In the data rows, 128 means zero.
The same things were measured in two ways. The second way is not exact.
First some of them both ways: the first way, then the second way, then a blank line.
[ 62 145  81 106 128  62 152 131]
[134 137 203 149 125 143 128  36]

[170 152 118  77 157 193 185 109]
[172 146  47  54  99  80  71  93]

[173  82 189 105  98 138 185 154]
[154 182 203 134 124  78 119 255]

[146 196 121 192 116 173  98 102]
[151  51  22 180 143  97  97  45]

[146 102  78  53 161 100 172 126]
[120 175 169  53 106 119 134 127]

[ 40 140 167 142 136  90 155 155]
[123 159 183 182 129 159 124  91]

[142 135 101 134 130 117  67  42]
[110 125  93 106 137 136 127  61]

[ 73 176  81 162 156 106 120  80]
[121 110  93 146 135 142  99   0]

[146 139  73  93 121  80  72 170]
[ 82  71 151 119 130 146 208 139]

[154 115 178 165 130 215 105 111]
[145 124  28 101 130 142 100 157]

[161 118 179  73  62 100 114 111]
[158 153 207 145 118  90 152 231]

[108 167  66 126 168 184 179 124]
[171 109  37  87 109 123  59   0]

[142  44 121  83 142 129 181 157]
[132 198 200  61 113 142 138 231]

[113  79 206 165  77 129 139 131]
[154 172 214 179 144 127 122 237]

[ 69  87 151 165 115  93  71 115]
[ 91 142 175 151 147 200 165 141]

[101 132 193 131  78  64 162 136]
[143 167 255 223 140  84 130 189]

[143  70 161  53  86 119 153 135]
[163 189 219  85 105 120 146 247]

[175 123 169 194  85  90  98 116]
[101 111 185 225 171  80 149 224]

[ 78 138 124  71  67 132 173 157]
[225 135 189 134  98 132 110 104]

[ 57 151  84  91 155 103 150  87]
[143 156 136  97 109 153  97   0]

[198 169 156 157 138 190 106 104]
[125  87   9 127 132  78 101 132]

[150 176  93 203 138 147  90  94]
[111  61  37 165 156 113 107  45]

[176 169 132 183 138 193  88 129]
[121  51   0 140 141 113 118 108]

[100 145  56 138 172 166  91 163]
[108  63  22  77 117 199 146  30]

Here are 12 more, measured the second way only, each followed by its number:
[ 77 109  37 149 160 132 107  99] 0
[ 62 111  84 116 142  91 141  90] 1
[132 155 254 168 129 154 162 149] 2
[138 117 149 110 108 120 128  42] 3
[146 178 215 138 111  97 146 251] 4
[150  93  75 142 144 195 120  95] 5
[152 182 228  95 108 146 132 127] 6
[127  55  27 130 142 107 109 137] 7
[143 130  30 130 138 100  53  72] 8
[ 87 103  35  90 131 210 137  15] 9
[126 184 255 173 136  76 139 255] 10
[ 81 104 113 200 160 160 150 103] 11
Some of them follow, measured the first way. Which numbered row above is each one? Its number follows it:
[136 111 202  69  99 105 162 162] : 4
[ 88 149 165 195 133  99  70 122] : 11
[186 159  91 133 173  97  93  75] : 1
[146  93 178 109 107  81 194 170] : 10
Here are 12 more, measured the second way only, each followed by its number:
[140 148 173  55  96 135 154 152] 0
[143 150 146 114 109  75 143 255] 1
[126  93 163 211 171  66 122 153] 2
[130  51  81 102 120 201 188 129] 3
[108 188 142  74  92 128 147 175] 4
[ 84 123  97 171 165 136 121 161] 5
[122 211 255 112 127 136 158 225] 6
[141 152 108  68 103  93 134 249] 7
[ 82  78  74 146 156 169 130  36] 8
[151  93  67  88 100 113 121 136] 9
[101 165 243 130 123 172 180 175] 10
[135  96   0 111 119 140  76   0] 11
Some of them follow, measured the first way. Which numbered row above is each one? Its number follows it:
[185 138 113 195  82 101 111  90] : 2
[190 119 188  70 103 146 150 159] : 1
[124 129 195  42 146 110 123 117] : 4
[206 101 161  73 124 172 141 139] : 7
